Each row has a name. Each question is about the rows just above it. Places in a row count from 1.

<165>: [129 104 181  82 119 103  82 115  98 133 139 124  95  95 174 115 142 100
 150 147 127  91]
<46>: [106 132 116  86 108 137 132 108 133 140 131  86 132 181 204 135 150 102
 204  73 142  98]
<5>: [122 175 179 128 159 162 150 128 125 125  96 120 162 115 120 173 144 119
 107 204 124 128]
<11>: [100 132 212 101 133 113 112 146 116 121 110 110 118  82 129 128 118 102
  80 170 110 105]
Changed <46>: [106 132 116  86 109 137 132 108 133 140 131  86 132 181 204 135 150 102
 204  73 142  98]. Place and old value: | 5, [108]
Where does [122 175 179 128 159 162 150 129 125 125  96 120 162 115 120 173 144 119
 107 204 124 128] differ from <5>, and what was there? | 8, [128]
Where does [100 132 212 101 133 113 111 146 116 121 110 110 118  82 129 128 118 102
  80 170 110 105] differ from <11>, and what was there? | 7, [112]
Where does [106 132 116  86 108 137 132 108 133 140 131  86 132 181 204 135 149 102
 204  73 142  98] differ from <46>, and what was there? | 17, [150]
Changed <46>: [106 132 116  86 108 137 132 108 133 140 131  86 132 181 204 136 150 102
 204  73 142  98]. Place and old value: | 16, [135]

<78>: [ 77  57 143  77]
<5>: [147  68 138 108]
<165>: [147  68 138 148]
Where does [ 78  57 143  77] differ from <78>, and what was there? | 1, [77]
Changed <5>: [147  69 138 108]. Place and old value: | 2, [68]
Changed <165>: [147  68 137 148]. Place and old value: | 3, [138]
One entry of <78> was changed: [ 77  57 144  77]. Where, and from what? | 3, [143]
Changed <165>: [148  68 138 148]. Place and old value: | 1, [147]
Where does [147  68 139 148] differ from <165>, and what was there? | 3, [138]
Where does [ 77  57 143  78] differ from <78>, and what was there? | 4, [77]

<105>: [138 164 126 104 118  75 146 145 112 169 107 124 136 102 140 144 103 122
  96  95 157  86 102]
<46>: [140 131 113 104  67 165 137 198 119 120 160 108 213  90 158 157 148 170
  98  99 170  33 132]
<5>: [106 157  93 170 137 169  98 145 113 123 176 129 140 126 140 143  77 139
 102  77 158  76 144]
<160>: [106 157  93 170 137 169  98 145 113 123 176 129 140 126 140 143  77 139
 102  77 158  76 125]
Changed <46>: [140 131 113 104  67 165 137 198 119 121 160 108 213  90 158 157 148 170
  98  99 170  33 132]. Place and old value: | 10, [120]
Where does [138 164 126 104 118  75 146 145 112 168 107 124 136 102 140 144 103 122
  96  95 157  86 102] differ from <105>, and what was there? | 10, [169]
Where does [106 158  93 170 137 169  98 145 113 123 176 129 140 126 140 143  77 139
 102  77 158  76 144] differ from <5>, and what was there? | 2, [157]
Changed <5>: [106 157  93 170 137 169  98 145 113 123 176 129 140 126 140 143  77 139
 103  77 158  76 144]. Place and old value: | 19, [102]
One entry of <5> was changed: [106 157  93 170 137 169  98 145 113 123 176 129 140 126 140 143  78 139
 102  77 158  76 144]. Where, and from what? | 17, [77]
Changed <105>: [138 164 126 104 119  75 146 145 112 169 107 124 136 102 140 144 103 122
  96  95 157  86 102]. Place and old value: | 5, [118]

<160>: [180 215 215  35  50 228 121 117  39 150  17 183 121 174 153  70 151 201
 173  76 103 242  93 233 197 135 188]
<105>: [227 135 192  86 208  37  29 166 192 194 200  51 184  51  99 186  18 167
 229  85  59 190 200 199  22  35 228]
<126>: [124 217 102  83  31  79 215 233 141  36  84 146  97  29 152 110 116  90
 173 240 145 157 216 117 202  38 183]
<206>: [124 217 102  83  31  79  18 233 141  36  84 146  97  29 152 110 116  90
 173 240 145 157 216 117 202  38 183]
<56>: [227  57 206 177  42 103  42 195  61 125 114 136 124 229 131 135  67 209
  44 226 127  27 150 203 168 111  28]
<40>: [176 148 184  99 186  43  97  48  86 146 130 101  41 220 125  18 127  88
  31 122 155  88 205  37  15 182 201]
One entry of <206> was changed: [124 217 102  83  31  79  18 233 141  36  84 146  97  29 152 110 116  91
 173 240 145 157 216 117 202  38 183]. Where, and from what? | 18, [90]
Where does [124 217 102  84  31  79 215 233 141  36  84 146  97  29 152 110 116  90
 173 240 145 157 216 117 202  38 183] differ from <126>, and what was there? | 4, [83]
Changed <160>: [180 215 215  35  50 228 121 117  39 150  17 183 121 174 153  70 151 201
 173  76 103 241  93 233 197 135 188]. Place and old value: | 22, [242]
Changed <160>: [180 215 215  35  50 228 121 117  39 150  17 184 121 174 153  70 151 201
 173  76 103 242  93 233 197 135 188]. Place and old value: | 12, [183]
Where does [176 148 184  99 186  43  97  48  86 146 130 101  41 220 125  17 127  88
  31 122 155  88 205  37  15 182 201] differ from <40>, and what was there? | 16, [18]

<40>: [129 113 137 150 132  96 135 153 173 111 125 149 147 115 128 127 118  99
 141]
<56>: [133 144 109 118 116 161 123 101  67 143 136 103 104 140 125 126 140 168
 115]
<78>: [122 121 137 133 129 119 132 137 139 125  97 138 109 139 129 125 123 127
 122]
<44>: [135 155  98 107 112 180 120  85  29 156 142  88  84 149 122 127 148 191
 106]
Changed <40>: [129 113 137 150 132  96 135 153 173 112 125 149 147 115 128 127 118  99
 141]. Place and old value: | 10, [111]
Where does [134 155  98 107 112 180 120  85  29 156 142  88  84 149 122 127 148 191
 106] differ from <44>, and what was there? | 1, [135]
One entry of <78> was changed: [122 121 137 133 129 119 132 136 139 125  97 138 109 139 129 125 123 127
 122]. Where, and from what? | 8, [137]
One entry of <44> was changed: [135 155  98 107 112 180 120  85  30 156 142  88  84 149 122 127 148 191
 106]. Where, and from what? | 9, [29]
Where does [133 144 109 118 116 161 123 101  67 143 136 103 104 140 125 126 139 168
 115] differ from <56>, and what was there? | 17, [140]
Changed <56>: [133 144 109 118 116 161 123 101  67 143 136 103 104 140 125 126 140 167
 115]. Place and old value: | 18, [168]

<44>: [ 73 210 134  45 119  25]
<206>: [213  68  98 201  70 117]
<46>: [ 73 210 134 130  58  84]
<56>: [ 74  15 173  85 225 155]
Changed <56>: [ 74  14 173  85 225 155]. Place and old value: | 2, [15]
One entry of <46> was changed: [ 73 210 134 130  58  85]. Where, and from what? | 6, [84]
Changed <44>: [ 73 210 135  45 119  25]. Place and old value: | 3, [134]

<5>: [146  23  50  91]
<56>: [177  60  62 131]
<46>: [227 204  34  34]
<165>: [201  50 105  38]
<206>: [190 207  96  18]
<78>: [121  64 184 209]
<40>: [ 34 102  45 127]
<126>: [226  61  93  76]
<160>: [ 37 149 225  77]
Where does [121  64 183 209] differ from <78>, and what was there? | 3, [184]
Where does [121  63 184 209] differ from <78>, and what was there? | 2, [64]
Changed <46>: [227 205  34  34]. Place and old value: | 2, [204]
Where does [177  61  62 131] differ from <56>, and what was there? | 2, [60]
Where does [190 207  97  18] differ from <206>, and what was there? | 3, [96]
Changed <40>: [ 35 102  45 127]. Place and old value: | 1, [34]

